(in the rows, 128 means zero)
Each named turn below is shown by a few rows before and after it. Which turns, in which order, take the first row of each later pair to the second? The first pair is answered.
turn sumu:
[120 125 112 151  83 126 151 101 147 100 125 141  91 138 142 120 147 119
 155  89 151 101 138 140 119  97 114 115 122 133 156  97 135 149 134 147
 125 127 117] -> [103 145 146 102 112 108 138 102 143  84 112 153  93 161 141 126 102 117
 129 102 164  95 130 112 164 111 118 131 135 134 119 123 167 150 152 161
 120 129 120]
[136 134 139 172 104 147 124 146 177 135 116 127 138 110 160  96 199 142
 132 130 179 142 112 148  91 105 110 129 104 107 153 120  85 106 110 118
 147 114 145] -> [129 158 178 104 136 124 114 144 190 114  84 136 125 155 172  85 143 160
 118 160 180 137  98 104 147 131 121 148 113 120  88 159 121 138 135 138
 135 131 160]
[135 125 118 121 129 147 132 127 143 131 107 125 119 137 137 131 162 140
 146 117 124 127 116 121 146 121 126 117 124 118 133 119 126 133 131 143
 123 144 123] -> [109 124 139 118 149 130 112 122 121 134 122 142 124 148 112 136 108 137
 126 139 138 115 109 126 142 130 138 126 135 116 113 134 144 122 131 128
 124 137 129]
[145 136  82 105 122 143 115 162 160 128 106  97 163  98 133 137 138  89
 150  75  39 136 157 114 148 156 133 134  88 135 131 128 103 189 139 108
 128 145 169] -> [ 98 136 127  93 154 118  99 165 129 126 130 113 161 108 100 159  66  85
 116 114  60 124 143 114 166 181 160 139 103 139 101 153 127 184 153 104
 129 139 177]
turn beve:
[150 138 115 140 106 145 150 138 145 117 114 120 105 134 152  68 187 171
 140 122 123 168 132 122 142  81 127 157 150 127 104  83 108 115 141 133
 135 160 120] -> [126 157 114 150 115 131 130 147 139 135 129 109 120 117 122  85 124 124
 120 116  64 182 157 108 159 103 139 159 154 131  99 114  95 137 134 107
 152 157 154]
[148 117 145 117 133 125 135 138 131 113 117 157 125 156 132 135 126 147
 127 123 154 110 129 129 139 122 109 104  94 136 118 124 144 129 148 137
 103 103 117] -> [159 139 150 127 136 119 143 123 139 132 111 147 120 148 140 120 146 146
 142 131 134 121 113 148 148 106 125 135 115 112 111 122 125 128 131 140
 121 122 114]
[142 151 152 135 131 163 138 142 115 152 126 105 135 104 125 151 147 114
 138 125  64 170 119 119 135 147 161 144 130 118 139 124  95 127  87 114
 154 125 155] -> [119 129 134 135 134 163 119 145 104 142 135 107 149  95 122 161 118 111
 130 115  89 161 134 103 125 180 151 111 112 142 153 131 116 128  89  92
 131 106 167]
turn zupe:
[155 164 127 132 128 164 149 119 121 157 134 123 121 115 112 139 150 147
 143 132 102 130 124 152 143  93 134 155 126 124 149 117  96 116 106 131
 132 119 138] -> [159 160 131 114 140 171 132 132 113 159 132 128 133 115 104 147 130 158
 130 142  95 125 116 126 143 114 136 141 124 127 151 135 115 125  96 137
 134 107 154]
[134 110  99 112 139 165 108 157 109 132 127 125 141 123 118 114 133 130
 141 126  64 149 164  96 130 185 149  99 113 166 147 117 133 138 110 128
 128 117 175] -> [118 114  78 136  95 122 117 134 138 124 124 112 116 117 122  94 122  98
 141  95  54 142 184 107 142 136 131 125 122 160 132 105 107 162 126 113
 135 136 151]
[111 129 120 153 123 112 131 125 127 134 150 116 118 120 113 128  90  89
 118 126 115 129 148 133 126  94 124 137 139 133 119 142 112 122 140 123
 134 138 130] -> [120 120 122 170 116 136 150 122 131 135 156 139 121 122 131 121 147 121
 136 130 141 127 125 159  97  79 126 136 136 120 145 118 110  92 124 139
 130 138 116]
[129 119 124 167 114 101 118 117 169 119 142 124  99 109 117  96  81  69
 109 129 126 112 158 162 113  67 103 132 109 123 124 119 111 138 147 101
 123 158 134] -> [155 109 145 170 138 146 137 129 152 128 152 143 116 122 136 107 158 132
 135 150 167  96 120 180  86  83 114 114 110 110 145  91 128  99 110 121
 112 143 115]
Pairs:
Between the rows of a pair lie 2 to 4 turns.
[136 161 149 114 126 123 148 104 152 147  98 140  93 145 140 118 149 131
 139 130 129 130 109 120 166  96 147 167 132  91 120 116 104 133 120 131
 157 151 123] -> [133 165 164  94 140 130 133 122 133 149  97 145 108 145 138 147 125 139
 135 148 119 135 106  96 167 145 160 150 126 113 115 135 134 135 119 127
 153 136 145] : zupe zupe
[120 134 120 175 101 103 149 113 138 137 128 106 130 128 123 104 134 107
 148 133 108 135 125 166 129  80 125 148 131 102 136 117  79 118 122 116
 153 149 100] -> [162 131 115 144 111 138 161 120 125 122 111 114 142 133 147 102 191 149
 170 125 121 142 116 139 114 102 119 120 110 110 143 111 102 112 115 134
 136 139 104] : beve sumu zupe
[102 122 130 134 131 119 121 131 101 134 146 130 123 125 114 146  90 100
 108 129 118 122 135 129 118 152 138 135 130 131 138 135 137 129 129 119
 131 129 146] -> [109 134 144 120 145 118 124 125 115 131 140 149 118 153 119 136 104 132
 115 147 152 112 109 130 138 134 137 151 138 122 114 128 136 121 130 143
 117 142 122] : zupe zupe sumu sumu
[113 144 140 174 129 114 150 128 138 132 122  99 101 116 122 131 142 125
 124 146 112 115 111 169 153  70 127 161 155 103 139 121  92 120 116 150
 152 151  93] -> [103 129 133 196 115 126 145 135 118 136 142 105 113 106 114 136 136 121
 122 151 119 107 119 173 122  85 127 148 148 104 168 112  93 112 101 136
 149 134 100] : beve zupe
[147 122  85 118 137 157 121 136 127 131 121 119 151  79 141 124 155 125
 145 107 106 147 141  98 121 165 136  97 117 139 168 120 128 157 115 111
 118 112 159] -> [112 116 107 133 142 148 111 144 105 150 151 130 167  79 115 137 108 117
 134 142 115 134 133 109 114 181 146 102 120 138 162 130 134 143 107 101
 120 104 165] : sumu sumu
[ 88  80 123 150  99 100 112 121 122 123 152 133 118 133 131 146  75 120
 104 116 190 101 147 145 102 110 104 108 137 134 138 106 152 125 164 119
 109 122 121] -> [137 117 109 142  89 105 144 101 163 122 115 110 108 134 165 104 153 127
 136  89 147 127 154 138 127  68  97 137 131 119 133  87 106 144 162 142
 125 145 113] : sumu beve
[128 133 112 145 115 170 135 155 114 146 157  97 145  96 106 147 123 110
 138 149  63 155 131 105 101 166 154 130 109 116 169 124 137 115 107 128
 159 135 175] -> [145 129  99 181  99 155 146 134 136 141 150 100 124 108 111 135 161 113
 139 127  81 154 125 131  83 109 136 150 123  96 179  96 115 110 112 133
 162 152 144] : zupe zupe
[121 112 155 156 127 137 145 120  98 123 161 143 141 128 126 142 134 167
 127 159 172 111 103 173  93 127 140 116 140 126 160 117 138  95 106 140
 136 133 119] -> [116 107 134 177 106  98 145 100 121 117 163 122 116 125 128 130 129 133
 123 134 165 111 117 188 104  81 118 140 147 112 154 112 110 117 118 126
 141 150 111] : zupe zupe zupe
[127 132 139 145 126 120 119 122 123 155 127 114 128 102 120 141 124 111
 127 142  74 144 119 137 126 111 144 135 131 120 142 133 112 144 113 120
 155 145 139] -> [126 121 136 134 138 139 115 136 107 157 143 115 145  97 111 154 122 126
 126 151  96 140 122 133 113 131 147 114 122 128 152 134 129 131 112 119
 143 125 148] : zupe zupe beve
[108 121 136 142 145 154 118 139  99 149 167 122 159 128 124 140 139 125
 115 163 155 135 108 144 124 157 133  82 121 132 147 123 131 120 104 131
 111 100 138] -> [150 143 137 118 142 161 134 128 132 132 126 119 146 150 155 117 192 150
 126 151 157 137  91 134 146 141 132  84 125 125 130 116 117 129 116 151
 110 116 130] : beve sumu
[102 138 102 144 113 129 132  99 126 148 148  99 160  98 160 171  81  86
  80 102  48 133 186 146  87 119 148 113 118 143 136 121 125 138 108  79
 159 117 156] -> [125 145 112 154  97 100 157  73 167 127 131  97 118 125 180 139 125 105
 100  93  90 116 166 175  97  48 125 142 128 122 111  89 100 136 108  97
 155 148 110] : sumu sumu zupe
[117 146 129  98 142 108 118 120 147 126 110 114 109 132 124 126  92 108
  96 125  97 141 143 122 166 135 137 156 135 130 109 156 121 146 152 130
 134 159 138] -> [109 143 156 135 142 123 130 104 133 132 130 144 107 139 128 131 136 156
 106 159 159 119  93 161 129 118 145 155 152 116 122 131 137 114 128 149
 129 146 103] : zupe sumu zupe
[147 176 124  77 160 111 129 123 189 119  98 122 125 143 134 117 109 134
 123 118  92 189 139 101 159 142 142 113 126 122 103 154 135 150 165 149
 125 152 148] -> [159 150  80 154 133 140 152 122 184 133 137 110 139 101 134 123 168 122
 142 105  82 186 158 143  82 121 123 103 106 111 167 113 102 125 133 126
 134 135 132] : sumu sumu
[126 144 139  96 123 119 120 109 105 134 111 150 114 157 110 143 169 157
 123 130 122 112  96 149 124 134 156 148 112 139 105 106 149 111 140 170
  90 146 113] -> [146 137 124 119 114 125 125 113 107 134 111 134 118 144 114 144 196 150
 136 120 124 117 109 156 101 112 142 129 105 142 123  87 127 113 134 170
  94 145 106] : sumu sumu
[142 152 105 135 114 119 141 106 150 149 105 100 109 143 123 143 143 112
 133 108 138 126 140 157 135  75 125 155 142 152 116 114  89 117 154 114
 165 136 122] -> [118 147 116 147 118 124 131 108 136 167 127 111 116 137  98 158 116 105
 113 130 151 118 133 166 131  74 132 154 146 150 122 117  92 102 152 108
 170 127 119] : sumu sumu
